In the data rows, 128 means zero.
There are 3 nested groupings, the coarsest first: each group lies inside one group of the grouping before, and a group may stay whole. In each grouping, the first row asked about is in group 0, and each new group gets the next number.
The rows in order, each followed by its group in each grouping:
[ 83  61 105 157 198 255 153 198 150 142  70 175  89 185  60 162] 0 0 0
[107 102 140 154 128 196  66 175 169 152 132 195 139 126 134 136] 0 1 1
[124 110 139 149 125 185  54 162 159 136 125 198 159 127 144 144] 0 1 1
[107 105 139 163 138 192  61 187 164 148 132 193 149 123 140 145] 0 1 1
[116 108 139 157 118 188  74 161 165 147 137 188 152 131 147 136] 0 1 1
[165 138 160 120  89  45 180  58  43 119 148  34 142 129 142  96] 1 2 2
[ 84  67 111 152 198 255 143 203 159 137  62 183 100 189  58 177] 0 0 0
[157 135 139 118  78  33 176  53  52 105 140  43 140 131 160  88] 1 2 2
[162 239 104  78  71   0 150  63 116 105 173  47 122  79 143 104] 1 3 3
[161 143 145 118  79  40 167  42  47 117 139  29 132 145 138 109] 1 2 2
[ 78  88 145 178 145 177  89 187 201 178 142 177 135 102 128 125] 0 1 4
[ 86  95 146 173 152 173  93 177 189 174 151 197 139 101 141 131] 0 1 4
[ 94  57  97 163 206 255 142 200 160 135  62 178  77 181  57 166] 0 0 0
[ 68  72 137 128  97 199  74 203 219 168 118 214 148  39 117 151] 0 1 5
[ 79  87 151 177 157 174  87 187 198 164 141 188 137 102 140 121] 0 1 4
[120  87 125 156 173 255 120 174 105 124  75 202 126 201  94 203] 0 0 6
[ 92  63  88 161 197 255 139 197 164 144  69 181  93 180  56 166] 0 0 0
[157 240 110  52  72   0 148  59 121 101 159  44 128  87 146 107] 1 3 3
[ 85  74  99 159 207 255 139 202 159 137  67 173  84 190  65 165] 0 0 0
[ 76  74 142 145  99 200  66 203 207 165 113 205 134  43 123 148] 0 1 5
[110 104 140 138 131 184  55 177 166 150 129 197 156 113 139 142] 0 1 1
[162 211 111  75 114   0 165 125 129 125 141  55 128 102 122 115] 1 3 7
[173 142 140 120 108  29 193   0  27  85 170  33 120 131 169  67] 1 2 8
[ 82  75 141 126 106 198  83 205 215 183  98 215 135  53 116 147] 0 1 5
[161 196 113  91 112   0 153 106 135 132 144  45 133 102 126 117] 1 3 7
[115 103 138 148 131 185  48 164 160 164 130 183 152 130 145 136] 0 1 1
[103  43 115 163 181 255 125 180 145 125  70 226 112 180 122 190] 0 0 9
[126 104 129 154 127 191  62 177 154 153 140 199 148 137 152 142] 0 1 1
[159 137 147 117  79  41 187  45  51 107 138  31 134 128 146  88] 1 2 2
[173 134 149 123 117  31 196   0  25  85 171  23 119 122 165  61] 1 2 8
[ 70  88 149 158 149 177  96 187 193 164 144 180 135  90 127 123] 0 1 4
[111 106 143 147 129 186  60 164 171 145 123 189 150 126 138 134] 0 1 1
[124  86 126 147 164 255  96 181 106 124  67 209 113 213  93 185] 0 0 6
[156 201 114  88 107   0 170 109 123 109 162  47 128 110 115 109] 1 3 7
[ 90  86 144 159 160 188  94 183 201 170 156 178 127 103 136 119] 0 1 4
[ 80  84 161 161 147 189 100 175 200 168 140 178 134  85 134 125] 0 1 4
[121  95 125 148 173 255 117 182  89 132  76 215 121 208 101 186] 0 0 6
[178 246 101  75  68   0 141  67 125 111 171  50 125  93 137 104] 1 3 3
[168 128 150 114 116  28 207   0  22  73 169  33 120 121 165  56] 1 2 8
[123  94 145 151 126 184  59 172 153 145 131 194 138 120 133 136] 0 1 1
[120  88 124 147 178 255 103 190  98 124  81 208 120 202 106 184] 0 0 6
[ 98  47 106 162 185 255 114 190 143 119  71 220 105 183 123 196] 0 0 9
[153 200 107  82 101   0 161 108 128 121 147  46 124 119 121 108] 1 3 7
[163 130 144 120  76  34 164  50  51 107 143  25 133 139 145  97] 1 2 2
[169 238 103  65  69   0 150  68 110 105 176  47 135  88 144 101] 1 3 3
[121  99 144 164 127 192  58 177 167 151 123 195 153 129 145 143] 0 1 1
[168 204 116  77  96   0 169 100 132 118 137  41 121 112 128 115] 1 3 7
[114 109 138 160 136 192  59 170 158 147 125 199 145 136 146 145] 0 1 1
[157 206 110  77  96   0 162 110 133 115 136  41 125 101 120 117] 1 3 7
[ 81  89 139 170 147 191  99 176 205 178 153 189 133  87 140 127] 0 1 4
[117  91 128 151 130 194  64 171 167 156 136 200 149 123 156 139] 0 1 1
[171 141 152 115 118  28 195   0  41  85 177  32 112 118 164  51] 1 2 8
[128 100 120 156 178 255 108 180  82 123  71 200 133 193  96 197] 0 0 6
[158 134 146 128  85  42 174  45  56 116 148  33 140 130 148 100] 1 2 2
[160 207 114  87 109   0 156 108 126 116 125  56 129  98 137 104] 1 3 7
[167 237 102  60  72   0 160  60 112  93 174  50 137  87 134 110] 1 3 3
[165 196 109  81 107   0 158 110 139 116 141  47 129  95 128 121] 1 3 7
[157 137 151 124  78  29 187  45  49 106 153  24 134 135 149  92] 1 2 2
[115 103 140 153 123 197  56 153 164 141 127 193 144 135 140 145] 0 1 1
[119  95 126 158 129 183  57 174 157 153 130 194 148 138 142 143] 0 1 1
[186 134 147 111 110  17 195   0  28  81 174  26 121 135 175  62] 1 2 8
[ 92  57 102 161 201 255 147 203 155 136  64 181  91 180  52 149] 0 0 0
[ 66  79 143 123  93 192  75 200 208 167 111 215 148  44 109 150] 0 1 5
[ 82  55 104 150 195 255 137 211 159 134  69 190  93 180  50 157] 0 0 0
[163 234 104  69  77   0 156  64 112 108 178  50 133  82 141  98] 1 3 3
[173 230 110  63  80   0 145  65 115 104 164  49 140  87 147 105] 1 3 3
[ 83  89 141 134 100 189  79 201 223 167 116 212 160  51 117 145] 0 1 5
[160 142 138 120  87  45 175  46  58 118 141  17 142 118 134 102] 1 2 2
[ 98  51 108 163 191 255 119 188 149 124  72 214 103 181 132 194] 0 0 9
[169 127 143 117  82  32 177  53  66 105 148  25 140 129 144  91] 1 2 2
[ 68  75 126 136  99 198  79 200 206 164 112 213 140  47 123 147] 0 1 5
[120  91 114 141 173 255 103 169  95 123  79 216 121 210  99 190] 0 0 6
[ 70  91 153 176 149 175  89 185 200 185 147 188 138 102 137 132] 0 1 4
[ 92  64  86 154 206 255 141 206 159 138  71 185  88 176  58 166] 0 0 0
[173 231 109  67  68   0 153  69 105  98 160  50 134  89 134 106] 1 3 3
[163 234 112  64  81   0 166  68 121 105 174  46 132  95 155 109] 1 3 3
[122  90 126 153 174 255 110 189 100 128  81 208 122 196  95 190] 0 0 6
[120  99 130 151 182 255 116 185 103 125  77 202 125 198 104 207] 0 0 6
[167 232 113  57  74   0 155  70 115 104 163  46 128  78 142 107] 1 3 3
[ 88  55 119 165 196 255 123 183 141 126  77 220  96 191 122 206] 0 0 9
[ 90  46 120 157 191 255 132 182 147 129  86 230 109 177 116 182] 0 0 9
[163 195 111  84 108   0 172 105 129 124 131  48 123  96 126 111] 1 3 7
[ 88  87 143 169 147 176  93 183 210 175 144 192 141  96 135 128] 0 1 4
[ 96  43 123 155 189 255 118 185 153 112  75 230 104 188 119 189] 0 0 9
[172 200 101  80 102   0 161 106 131 112 144  54 127 102 108 120] 1 3 7
[126  93 117 149 185 255 106 176  93 126  79 206 127 204  92 199] 0 0 6
[115 109 142 157 138 183  64 179 159 152 125 186 150 128 149 135] 0 1 1
[ 67  94 137 142 107 193  74 193 209 178 114 212 139  50 119 151] 0 1 5
[157 126 151 120  89  36 169  45  54 111 144  26 148 128 142  94] 1 2 2
[153 199 111  78  95   0 163 112 132 109 152  53 120 103 124 113] 1 3 7
[167 213 115  85 106   0 158 109 127 115 140  44 128 111 116 109] 1 3 7
[173 218 119  78  95   0 166 102 121 130 144  48 128  98 126 112] 1 3 7
[168 142 137 128 117  38 206   1  31  87 172  33 120 126 161  61] 1 2 8
[124  78 134 153 169 255 108 181 110 118  78 209 125 196  92 195] 0 0 6
[169 140 139 129 113  30 185   6  28  72 167  30 126 130 159  58] 1 2 8
[168 143 152 118 124  24 206   4  32  86 175  37 123 128 174  54] 1 2 8
[166 139 153 112  88  27 184  44  62 113 135  18 127 134 140  88] 1 2 2
[167 200 103  82 113   0 159 114 125 127 143  49 136  95 117 102] 1 3 7
[171 141 154 106 116  30 199   0  40  76 155  33 126 125 181  58] 1 2 8
[170 142 144 121 117  31 197   7  28  85 155  30 106 120 171  57] 1 2 8
[ 89  39 127 156 192 255 119 185 146 123  75 229 105 192 133 201] 0 0 9
[115 105 139 160 129 181  58 167 158 156 129 194 146 125 146 142] 0 1 1
[167 239 100  67  71   0 151  67 120  87 175  45 123  99 143 108] 1 3 3
